One vector is turned by the same rotation once a step. Each row is the vector after some number of steps, and that number follows the row.
The counts run from 0 to 223.
[-20 -16 -13  -1   5  25 -45  26   4 -12   5 -16   0  11  -4  -8  30 -19
  27  19   9 -26 -12 -23 -31  31  28   6  13  17  18 -42  -9  42  38  25
  12  27  41  -8   2  -8  28  40  -7 -31   9 -39 -23 -52  12   6 -11  29
  10  58  36  -3  41   3  28 -14]  28
[ 11   2  11   0 -38   7 -18  11  33 -22  12  18  -5 -29 -21  26  -8   5
  31 -11   5 -34  -8 -10 -16 -11  19  14  10  12 -23 -64 -13 -16  15 -22
  48  -9 -41  32  19  19  14  20  -4  -1 -17  -1   9  20   6   8  -4  20
  22  69   7 -44  82  14  -3   4]  56
[ -2  15  12 -25  16  35 -19   3 -23 -24 -28  29 -49  32 -35  22 -11  -5
  34 -20  16  21  21 -36 -12   4 -10  38  18   8   8 -51  16 -24  42 -32
  11   4  14  -5  26 -32  23 -16 -13 -10 -26 -29 -22 -12   2  -4 -23   2
  38  40  -1  16  48 -18 -53   0]  222
[  0  16   8 -30   1  30 -16   5 -13 -24 -17  30 -48  25 -41  25 -13  -4
  26 -18   6  21  18 -29 -10   2 -20  32  18   6  13 -52   7 -33  45 -48
   9   1   6  -1  22 -21  31 -18  -8  -9 -41 -26 -14 -14  -8   1 -32   7
  36  42   1   3  55 -13 -54   0]  223
[ -5  13   7  -7  -2  36 -36 -32  -6 -27  21  34 -14  18 -23  -2   6  15
  21   6 -14  14   7 -28   6  23 -24   5   4  15  14 -68  -6  -5  52 -25
  -2 -10  30 -28  49 -33  45   3  16  -7 -34  -3 -21 -32 -20  40 -34  33
  27  35  -8 -15  51  23  -3  13]  119
[  9 -23 -21  -9 -20   8 -32  22   9   8  -4 -38   9  14   7  45 -16 -14
  44  -2  36 -24 -13 -58  -3   4  46   4  -3   0 -24 -16 -17   0  21  -9
  67   3 -11   4  21  24  -1  39 -10 -18  13 -33 -28  30  39 -15  19   8
  36  53  -2  21  47   5  -5  23]  67
[-38  -6   8 -26  14   8 -35 -19 -23 -20  -6  13 -30  23  -9 -41  29 -25
  20  11  23  22   3  -1  -8  27   6  69  20  12  16 -36  19   3  16 -11
  35  27  19 -41  51 -10  32  11  -4  -8  14 -47 -26 -32   4  38  -6 -12
  17  65  -9   6  24  15  -7 -13]  11
[-13  15   2 -16 -22 -17 -23 -15   7 -30  18  23 -12  14  -4 -39  26  -6
   3  -9   5  -1  -7   4  -9  26  -4  42  29  22  33 -51  10   1   3 -33
  43  12  12 -28  21  15  54  19  -4   0 -25 -22  -4 -46 -20  47 -30  -4
   9  50  -8 -33  57  27   1 -25]  16
[ -1  22 -25  10 -24 -22 -32  -8  25  -6  -7  21   3   2  -3  28   3  18
  21  31  43 -28  -2 -28   9  11  36  35 -20  26 -29 -68   2   1   3 -41
  52  -5   8   1  36  14   2  22  28 -13 -19 -20 -19  16  22 -15  14  53
  27  25 -14 -14  58  15  22 -15]  194
[ 15 -19 -20  -9 -40  -7 -25  21  25  -3  17 -40  18  -1  12  45 -17  -9
  38   7  24 -32 -13 -49  -4  -5  43  -3   1   0 -22 -24 -23 -10  18 -23
  78  -2 -24  -2   9  36   7  42  -3 -14 -11 -22 -10  25  21  -6  10  23
  33  41 -14  -1  61  17  -2  19]  65
[-12  11 -26 -10 -24  -8 -32  11  19 -21  22   0   2  11  -5 -16  36 -15
   8  27   2 -25 -13 -19 -19  35   6   3  19  29  15 -47 -23  18  36 -16
  29  11  40 -13 -11  21  42  33   7 -18 -29 -36   2 -57 -21  33 -38  29
  -3  42  22 -36  53  22  16 -13]  23
[ -4 -33  20 -15  21  35 -27  14  -6 -31  14 -39 -22  -5  -2 -17   4 -34
  35  -3   4  -4   8 -27 -30   0  19  40  24 -29   5 -24  -5  11  46  16
  31  19 -19 -37  21  -4  41  20 -29  -6  12 -21 -10 -22  -5  36  -9  -8
  42  83  13   1  27  11 -19  30]  140
[ 22   5  -1  -7  -4  -7 -47  -4  -3   0   3 -13 -24  25  28 -15 -40  -8
  36  17   6  34 -11 -35   8  -9   3  30   1  31  36 -39   6  18  66 -40
   0   4  40 -14  23  18  50  17  25 -20 -42 -26  -3  -6  18  -5 -35  24
  31  30  16  15  27 -16  -7  14]  102
[  4  27 -19   4   3 -19 -30  -6 -34  -9 -18   1 -14  33   9  21 -20 -12
  27   6  29  44  -9 -48  13  10  28  27   0   7 -39 -31   6 -42   9 -52
  61  -6  29   1  24 -13   4   8  -8   2   4 -46 -11  10  34  11   7   3
  12  35 -22  24  66  10 -47  -3]  83
[ -6  17 -26  17  -6 -13 -37  -8  23  -5  -7  19  -1   6  -5  27  -1  15
  21  24  46 -31   8 -34   9  18  45  37 -28  31 -27 -63   9  16   6 -28
  51  -2   3   0  38   7   4  17  23 -16  -4 -26 -32  18  35 -12  24  49
  33  37 -12  -6  53  10  18 -14]  195
[  7 -33  11 -23 -18   4 -34  16 -18 -14 -15  -4  -3  31   7  39  -1  20
  31 -29  27  16 -17 -39  10   1  26  16   7 -18 -12 -25 -15 -27 -28 -29
  64   5 -10  19  37   7   4  45   0  -6   5 -18 -32  23  23  -5  19   1
  49  44 -22  28  66 -13 -24   8]  74
[-28   7  11  -8 -33  29 -30   7  19  -9 -10  30  -7 -25 -23  16   3  -3
  40  25  -6 -32 -25 -26 -25  -6   8  30  42 -21 -39 -53 -36 -12  33   4
  48  16   5   9  37 -22  -6  34  -6 -23 -11 -27   7   8  -7  -7 -18  29
  -8  29  14 -44  55  45  -7  20]  47
[-16   1  13   2  -5  29 -24   8  18 -19 -22  28  -9 -24 -28  26   8 -12
  39  -3   9 -43   1 -16 -27   3  37  35  11   7 -35 -63  -4  -3  15  15
  45  11  -9  20  44 -24  -9  10 -16 -16  28 -29 -15  13  21 -11  16   9
  18  65   9 -29  60  28 -10   5]  51
[-28 -24  -8  -8 -30  22 -36  10   5 -16  30  13   0 -12 -24  11   4 -17
  34  -3  -6  -7 -25   6  -9   5 -11 -17  32  25  13 -45 -22 -21  21 -17
  39 -11  -2  21  -3   0   4  39 -28  -7  16 -49  -8 -25   8  33 -24   3
 -14  81   7 -21  75  14  12 -25]  159
[-23 -13  -5 -34 -13  11 -27  -6  17 -10 -28  -8 -13   3 -30  -9  21 -51
  28  -7  26 -23  -7 -21 -33  17   0  29  39 -18  -2 -12 -34 -12  28   0
  52   6  28  -4  21  -3  31  25 -27   1  29 -48  -5 -24  -9  33 -19 -28
   1  75   9  -7  27  30 -33  34]  149
[ 20   4   1 -13  10  -4 -35 -11   3 -11 -25 -10  -6  40  32 -20  -9  -4
  31   4  20  13  -4 -54   5  11  41  30   3  17  25 -40   3  31  26 -14
  29  24  59 -39  57   8  55  11  25 -22 -14 -25 -27 -18  19 -21  -9   7
  42  13 -23  16  10  14 -19  22]  107
[ 26   0  -9  19 -11  -4 -31  14  17 -13  10   6 -10   9  12  34  -3  41
  23 -20  28 -18   6 -48  13   9  30  28 -15  18   4 -55  23  20   7 -34
  33  -9 -16  -5  14  17  34  35  16 -25 -35   5 -32   5  21 -10   5  37
  63  38 -10  11  71  -6  13  -9]  202
[-13 -19  28  -3 -15  -9 -49  16 -16 -16  -9  11   8  -8  37  -3  -3  24
  51  18   8  23 -45 -21   9 -19  36  42  29 -10 -19 -43 -14  -1 -13 -12
  46  30  -3   8  53   4  -8  65   9 -23  13 -17  -4  14  29 -22   6  23
  11  37  -1 -12  63  17   8  -6]  178
[ -8  23 -17  -2   9 -21 -27  -3   7 -20  -2  -1 -12  11  -6 -38  34 -35
   6  -8  20  -9   5  -6 -18  39  19  25   6  35  13 -45  11  18  20 -11
  34  11  45  -8   7   3  52  17  -4  -1   8 -37  -7 -57   2  48  -6 -10
   6  73   3 -19  53  25 -10 -10]  19
[ 24   9 -12 -19  16  -6 -24  12  -3 -11 -18 -21 -13  39  12  29  -1  20
  20  11  38   2   9 -79   0   8  41  23  -5 -32 -26 -26  -7   7  26 -30
  45  14  18 -29  15  -8  30  29   8 -15 -35 -11 -32  -9   4  -7   4  33
  51  10 -16  28  54   2 -36  28]  211
[ -3  24  -3 -12   3 -19 -21 -10   6 -29   4   5  -7  11  -7 -39  35 -22
   0  -3  18  -9   3  -5 -13  40  22  33  11  31  19 -52  15  19   5 -16
  41  15  34 -17   7  11  60  14  -6   3   2 -28  -5 -58   2  44  -9 -11
  12  69  -8 -24  58  27  -9 -17]  18
[ 10  21  -5  22  23  33 -29  -9  -5 -31  11   1  -8   8 -11  -3   9 -20
  22 -10  -4  -6  30 -48  -9  46  21   9 -13  24 -13 -50  20   9  56   6
  16   2  30 -28  32 -24  50 -17  -7 -22  -4  -7 -18 -48   0  35 -23   8
  19  52  -3 -12  45  41 -14  12]  124
[  4 -24  -1 -34   8 -16 -21   9 -13 -40 -11 -37  -8  33  14 -26  22 -34
  31  15  20  34   6 -47  -7  31  46  54   9 -13  -6   0  -6 -10  22 -32
  34  34  25 -39  44  33  45  11  14 -11   3  -9  -6 -28 -13  26 -19  -8
  27  40  -7  11  15  12 -18  12]  2
[ -7  29 -21   6 -14 -10 -33  -2 -30   4 -20  12 -21  38  -1  32 -31 -23
  36   8  22  40  -9 -46  12  18  -1  28   0  20 -27 -30   9 -41  36 -57
  45  -2  38   8  16 -14   2  -2  -4 -14  -7 -59 -11  11  33   1 -18  11
  -6  30   1  22  50   8 -33  -7]  85
[-13  27 -27   7 -23   0 -27   0 -22  -1 -19  18 -26  36  -8  35 -30 -18
  41   9  12  38 -14 -47  12  19  -5  29   8  25 -21 -28  10 -49  35 -60
  46  -5  40  10  15  -2   1  -1   5 -20 -17 -55  -9   8  26  -6 -35  16
  -7  25   3  14  51   8 -22 -12]  86
[  1   4 -15  16 -30  13 -34   9  22   0  11  23 -13  11   1  42 -10  37
  28  -9  23 -21   6 -39  12   6   1  26 -10  27  11 -53  19   7  26 -39
  26 -12 -12   4  16  14  21  36  22 -34 -46  -6 -28  18  18 -11 -14  47
  47  38   7   6  63 -14  32 -14]  200
[ -2 -30 -23  -9 -23  16 -39  20   4  14 -10 -31  -2  17   7  52 -19 -15
  50 -11  35 -14  -7 -55  -6  -1  29   7   3   5 -14  -7 -16  -4  25  -7
  58   4  -5  17  20  16  -3  41  -5 -28  17 -37 -27  33  39 -13  13  10
  33  56   9  34  45   0  -2  27]  68
[ -4 -39   1 -23 -51  12 -30  21  -3  -8  -6   0   0  28   5  50  -6  27
  42 -15  23   2 -23 -45  12  -7   9   9  19 -24   3 -15 -22 -26 -15 -35
  71   5 -18  12  30  23   0  51   7 -17 -16 -20 -23  27   8 -14  -7  15
  38  29 -15  18  60  -7  -1   7]  72
[  0 -12  15 -35  -7  14 -31 -28   2 -37 -17  25  -4  32   0 -10  16  28
  18  11   7   2   1 -32   6  19  11  19   7  -1  23 -64 -20   7   5 -20
  24  12  45 -33  68  -3  46  12  39  -8 -31 -12 -34 -28 -20  -2 -23  24
  45   4 -27  -7  24  16 -12  11]  113
[-25   9  12 -11 -30  25 -25   8  19 -18  -8  33   1 -29 -23  19   8  -1
  32  22  -6 -42 -25 -21 -26  -9  20  24  37 -15 -37 -61 -30  -9  15   5
  61  18 -10   0  37 -19 -10  30  -6 -17  -5 -23  -5   5  -6 -12  -6  25
  -3  26  -3 -49  63  48  -6  10]  48
[ -4 -15  14 -28 -12   1 -12  -1  16 -27  -3 -17  -1   0  -1 -20  19 -23
  24  -8   5 -25 -11 -33 -22   5  20  38  45 -33   4 -23 -24  -6  12  -9
  75  15  -8 -27  18  12  38  31 -30   8   5 -24   2 -29 -19  32 -16 -28
  16  50 -17 -17  40  49 -38  29]  146
[ 13   7  29 -10 -12   1 -30  19   9 -19  -6   8   5 -14  10 -15  21  13
  29   3 -18  -7 -37 -37 -25 -14  18  14  43 -36 -29 -49 -35   6  16   4
  29  26   9   8  18 -11  34  63  -1 -11 -17   6  18 -26 -17  12 -14  19
  13  28  15 -39  70  31 -23  33]  40
[  7  16  14   1   8  26 -25 -27  -2 -46  28  20  -4  11  -8  -7  13  20
  12   7 -18   7  14 -35   9  25  10   7  -6  15   0 -67   7  -3  38 -17
  22  -5  14 -44  44 -20  46  -1   7  -8 -32   6 -16 -47 -21  38 -26  26
  26  25 -30 -27  59  45  -8  -1]  121
[ 25   6   2   5 -11  -2 -21  14  27 -21   7  -8   9 -22 -11  23  -4  -9
  31 -15  23 -31   3 -20 -16  -7  46  12  -9  18 -26 -55  -7  -5  12 -14
  53 -12 -30  28  13  18  20  21  -9   5   9   2   3  15  19   8  22   8
  39  87  -1 -31  77   6 -14  10]  58
[ 11   0  -2 -18   8   6 -39 -17  -2  -6 -35   0 -11  42  18 -18  -4 -10
  35   2  19  12   1 -54   2  16  30  30   4  19  27 -36  -1  30  36 -10
  21  20  72 -31  56   5  49   9  28 -21 -10 -30 -30 -17  19 -17 -19   1
  40  20  -5  25   1  12 -16  29]  108
[-15  16  15  -1   5  15 -36   7   6  -3 -33   9  -7 -16 -17   0  14 -18
  39  17   5 -12 -19 -38 -35  -2  23  26  33 -17 -52 -41 -32   6  41  24
  28  25  32  11  39 -35   9  38 -14 -13  16 -27   2  -6  11   5   9  15
  -3  51  28 -23  48  34 -27  47]  44
[  8 -13  27  -1   9  18 -37  36  -5  -8 -10   1 -11  -6   3 -20  21  -2
  35 -25  -3   2 -19 -25 -32   4  18  15  36 -17   2 -37 -12  36  28  34
   3  31  27  21  19 -20  41  59 -13 -25   8  -6  -3 -36  11  10  -5   4
  25  66  34  -4  60   8  -9  22]  36
[ -4  -5  16 -14  25  32 -39 -29 -12 -30 -12  26 -16  29 -16 -19  18  10
  16   2  12  13  22 -30  -2  21  11  17  -9  11   7 -63  -6  14  29  -6
  -5   0  54 -24  68 -34  48  -3  22  -1   0 -17 -39 -29  -3  23   1  20
  42  44 -12   6  33   5 -15  14]  116
